In the data rows, 128 means zero.
Here are some points, one per row:
(144 118 096 147 040 194 155 185 153 111 118 110 147 075 216 022 086 157 139 096 175 172 132 151 101 076 189 098 027
 132 121 169 126 148 104 179 087 100 117 146 159 215 150 179 106 173 067 110 111 129 184 112 142 114 120 164 116 179
 179 068 121 153)
(190 173 119 141 168 224 123 143 171 091 129 131 116 169 149 123 139 177 092 168 124 102 143 099 156 115 070 146 103
 093 083 086 081 100 097 026 085 150 232 141 150 153 178 175 120 126 130 143 142 095 181 141 151 171 142 075 089 124
 069 154 081 079)
(166 076 182 029 123 156 113 119 083 178 157 115 179 135 087 179 093 137 164 086 142 191 137 119 109 094 145 118 118
 092 075 092 106 122 197 061 111 114 118 024 079 112 153 104 175 122 141 123 107 153 140 163 054 108 119 160 153 196
 083 069 065 106)
(120 174 106 130 087 184 115 192 116 133 230 053 134 179 098 105 226 097 192 095 100 101 127 141 165 214 095 095 189
 109 071 092 119 150 106 104 118 117 155 085 160 099 105 178 102 118 152 082 130 129 081 142 174 119 155 184 175 119
 142 120 155 179)
(107 072 164 132 133 108 116 188 187 139 149 228 156 109 162 147 112 100 187 194 166 094 162 102 077 124 110 097 110
 097 112 157 174 116 050 079 107 128 053 125 146 031 119 130 166 110 131 124 166 142 115 072 134 107 120 123 162 095
 127 150 022 194)
(156 121 086 154 108 106 098 055 141 073 214 074 070 078 059 133 153 166 150 134 129 161 106 130 181 035 171 139 137
 104 131 173 166 103 129 085 164 196 099 166 142 104 073 142 079 112 111 096 202 155 146 078 166 148 111 086 146 171
 076 148 117 137)
(153 117 182 096 104 107 138 075 124 153 171 159 120 098 104 166 129 109 115 176 146 113 151 215 123 151 124 174 130
 156 110 103 104 038 106 203 098 057 208 160 084 143 093 117 083 063 040 086 147 116 170 079 156 098 203 135 131 123
 133 162 159 079)
(089 092 074 069 178 120 105 092 135 118 142 129 094 187 038 101 143 092 145 058 131 087 173 112 047 123 207 110 190
 101 149 123 183 163 125 102 052 081 126 164 152 181 124 148 109 142 138 149 134 118 166 135 114 139 127 093 068 089
 107 180 122 126)
(095 121 037 114 137 059 160 140 147 154 109 091 133 103 183 191 142 179 111 078 081 171 123 075 096 103 058 255 118
 096 093 134 075 172 092 158 128 088 124 111 147 104 114 145 113 106 054 112 078 149 087 171 151 121 107 189 105 075
 106 185 150 135)
(121 117 110 124 113 069 132 174 193 097 159 126 122 142 113 140 122 139 125 168 069 185 050 197 118 135 188 130 154
 099 049 057 140 139 085 169 129 170 149 123 053 112 180 133 131 137 149 134 106 077 065 071 137 213 200 107 063 079
 122 084 132 092)
(063 107 094 090 060 138 148 129 113 104 117 077 092 113 191 082 136 111 098 125 190 134 079 114 178 108 076 066 119
 185 146 195 102 129 203 103 078 094 103 125 118 103 150 134 113 076 122 093 086 102 106 131 091 039 145 023 074 073
 127 090 125 056)
(143 099 171 162 142 135 159 111 116 116 141 061 096 147 185 143 132 173 098 070 120 114 199 104 159 118 172 110 108
 157 094 056 082 076 100 148 095 095 058 141 169 094 150 114 102 105 209 183 183 156 082 096 083 177 087 123 107 195
 197 189 139 077)
(138 077 052 190 089 114 154 163 155 114 040 126 145 200 049 179 137 151 141 222 153 130 077 146 122 161 109 105 117
 103 231 117 174 100 188 166 115 133 126 089 170 125 177 099 135 061 123 139 194 140 181 139 063 102 120 196 148 140
 107 116 213 137)
(111 100 161 195 115 148 178 054 112 093 126 213 051 150 134 127 144 164 166 096 057 147 140 063 101 178 140 158 127
 141 095 091 157 133 174 079 234 073 149 157 101 176 182 156 161 164 098 127 150 122 104 136 180 032 135 116 136 107
 157 119 135 096)
(097 190 121 103 147 184 155 167 091 170 072 140 129 093 105 133 130 125 204 166 198 173 132 159 091 150 193 199 136
 117 114 118 117 076 138 089 178 176 081 161 103 126 074 114 070 118 160 122 094 166 126 188 121 128 045 085 118 033
 169 132 157 089)
(192 143 152 068 197 059 118 105 181 155 037 097 082 071 219 112 117 150 120 103 199 112 141 083 151 186 109 109 184
 109 146 127 173 106 102 152 095 242 125 102 139 139 127 141 099 191 107 114 124 092 123 139 093 068 168 127 146 186
 130 055 178 171)
(185 121 152 123 127 107 123 178 088 122 140 189 107 134 119 168 101 135 155 127 075 180 223 045 203 186 139 079 113
 131 123 222 083 129 144 220 182 118 144 088 142 173 131 121 057 112 156 102 113 119 146 119 141 185 099 081 077 076
 086 146 132 147)
(217 128 165 123 182 139 117 215 136 153 122 164 115 133 115 098 188 079 060 080 106 127 076 088 130 135 162 155 077
 177 225 099 140 115 159 119 088 090 117 167 084 138 106 087 162 095 101 132 108 221 053 114 220 170 105 120 179 111
 087 130 159 158)
(104 171 077 157 112 067 087 117 096 149 117 178 188 066 091 000 060 175 173 094 169 114 145 095 185 189 122 118 084
 143 142 102 081 143 132 095 092 175 176 155 139 091 067 110 156 095 141 211 137 129 116 099 105 081 163 175 081 104
 146 124 130 109)
(098 140 122 113 138 114 122 056 176 142 162 140 134 128 190 146 086 088 069 157 022 214 140 224 102 206 145 092 140
 158 171 170 120 092 143 051 104 153 126 081 188 119 075 058 153 158 140 145 100 102 181 169 125 151 073 156 154 120
 143 155 083 128)
(132 126 156 107 128 106 151 105 159 206 140 135 118 086 105 128 078 195 114 108 153 074 031 106 158 089 049 066 131
 107 122 142 185 133 127 116 181 116 165 141 154 208 125 182 212 103 228 099 070 108 159 085 125 171 111 148 162 143
 201 147 188 182)
(124 116 098 133 208 113 125 123 144 162 090 139 185 153 129 154 113 029 145 135 130 074 064 167 175 121 122 097 132
 095 090 195 066 141 149 139 164 051 125 212 149 112 163 095 103 251 157 137 128 181 088 132 148 096 132 190 154 172
 082 149 068 052)
(120 126 168 155 135 147 100 066 147 098 083 099 158 146 069 165 111 110 084 102 129 095 055 139 115 110 116 152 115
 129 170 087 063 090 115 191 161 085 096 053 155 071 061 178 142 205 107 148 106 037 116 151 127 113 145 075 160 088
 139 114 057 179)
(101 191 188 140 081 137 095 091 068 087 058 093 125 152 132 178 109 086 170 117 107 080 120 164 167 112 212 179 148
 121 137 080 169 247 076 082 152 160 112 127 152 099 202 064 101 103 077 118 100 127 166 072 167 187 120 157 155 073
 156 132 146 104)
(094 147 128 164 131 178 191 121 106 168 113 149 084 119 082 091 171 081 043 133 138 107 213 144 168 064 078 094 084
 110 131 127 210 174 142 179 144 182 164 147 077 125 090 089 153 148 073 083 173 102 078 115 012 143 096 182 077 140
 152 092 114 138)
(109 153 203 123 148 070 111 140 101 078 211 143 194 217 159 178 103 140 081 150 183 132 130 169 147 095 130 143 080
 198 086 135 179 143 152 126 157 151 107 120 110 099 115 131 163 187 136 179 153 188 161 238 176 110 144 113 094 137
 141 135 163 217)
(147 108 091 148 136 165 087 143 039 142 098 162 102 163 189 098 141 142 135 135 137 090 127 214 089 121 071 145 170
 129 188 167 107 180 102 173 131 166 057 137 106 174 075 101 202 043 191 108 165 059 128 155 169 099 161 155 130 200
 113 104 136 093)
(072 080 114 163 142 172 106 129 092 117 127 085 205 073 148 136 180 106 100 178 119 115 148 066 072 103 103 086 223
 161 127 177 112 108 092 148 163 152 138 095 073 199 148 132 167 144 067 225 103 167 130 117 081 180 112 079 172 173
 103 144 173 115)
(127 209 142 122 103 092 133 135 144 090 141 106 133 094 091 093 130 117 134 162 065 122 168 083 025 111 106 190 147
 160 180 119 118 146 182 171 119 099 162 168 108 087 204 156 075 143 208 087 101 132 129 153 105 138 147 095 178 193
 133 120 091 185)
These points spread out most along one direction. Take the direction at right angles to it along which they spread out most. Go by this last direction. How far along it is each point below, from 0 to 99? 50 is the average, and the first point above lies past it. One standard deviation of the points above along it is 16.
(072 080 114 163 142 172 106 129 092 117 127 085 205 073 148 136 180 106 100 178 119 115 148 066 072 103 103 086 223
 161 127 177 112 108 092 148 163 152 138 095 073 199 148 132 167 144 067 225 103 167 130 117 081 180 112 079 172 173
 103 144 173 115) 41
(107 072 164 132 133 108 116 188 187 139 149 228 156 109 162 147 112 100 187 194 166 094 162 102 077 124 110 097 110
 097 112 157 174 116 050 079 107 128 053 125 146 031 119 130 166 110 131 124 166 142 115 072 134 107 120 123 162 095
 127 150 022 194) 25
(144 118 096 147 040 194 155 185 153 111 118 110 147 075 216 022 086 157 139 096 175 172 132 151 101 076 189 098 027
 132 121 169 126 148 104 179 087 100 117 146 159 215 150 179 106 173 067 110 111 129 184 112 142 114 120 164 116 179
 179 068 121 153) 66
(120 126 168 155 135 147 100 066 147 098 083 099 158 146 069 165 111 110 084 102 129 095 055 139 115 110 116 152 115
 129 170 087 063 090 115 191 161 085 096 053 155 071 061 178 142 205 107 148 106 037 116 151 127 113 145 075 160 088
 139 114 057 179) 26
(094 147 128 164 131 178 191 121 106 168 113 149 084 119 082 091 171 081 043 133 138 107 213 144 168 064 078 094 084
 110 131 127 210 174 142 179 144 182 164 147 077 125 090 089 153 148 073 083 173 102 078 115 012 143 096 182 077 140
 152 092 114 138) 58
(147 108 091 148 136 165 087 143 039 142 098 162 102 163 189 098 141 142 135 135 137 090 127 214 089 121 071 145 170
 129 188 167 107 180 102 173 131 166 057 137 106 174 075 101 202 043 191 108 165 059 128 155 169 099 161 155 130 200
 113 104 136 093) 43
(153 117 182 096 104 107 138 075 124 153 171 159 120 098 104 166 129 109 115 176 146 113 151 215 123 151 124 174 130
 156 110 103 104 038 106 203 098 057 208 160 084 143 093 117 083 063 040 086 147 116 170 079 156 098 203 135 131 123
 133 162 159 079) 66
(124 116 098 133 208 113 125 123 144 162 090 139 185 153 129 154 113 029 145 135 130 074 064 167 175 121 122 097 132
 095 090 195 066 141 149 139 164 051 125 212 149 112 163 095 103 251 157 137 128 181 088 132 148 096 132 190 154 172
 082 149 068 052) 23
(132 126 156 107 128 106 151 105 159 206 140 135 118 086 105 128 078 195 114 108 153 074 031 106 158 089 049 066 131
 107 122 142 185 133 127 116 181 116 165 141 154 208 125 182 212 103 228 099 070 108 159 085 125 171 111 148 162 143
 201 147 188 182) 45
(063 107 094 090 060 138 148 129 113 104 117 077 092 113 191 082 136 111 098 125 190 134 079 114 178 108 076 066 119
 185 146 195 102 129 203 103 078 094 103 125 118 103 150 134 113 076 122 093 086 102 106 131 091 039 145 023 074 073
 127 090 125 056) 62
(192 143 152 068 197 059 118 105 181 155 037 097 082 071 219 112 117 150 120 103 199 112 141 083 151 186 109 109 184
 109 146 127 173 106 102 152 095 242 125 102 139 139 127 141 099 191 107 114 124 092 123 139 093 068 168 127 146 186
 130 055 178 171) 43
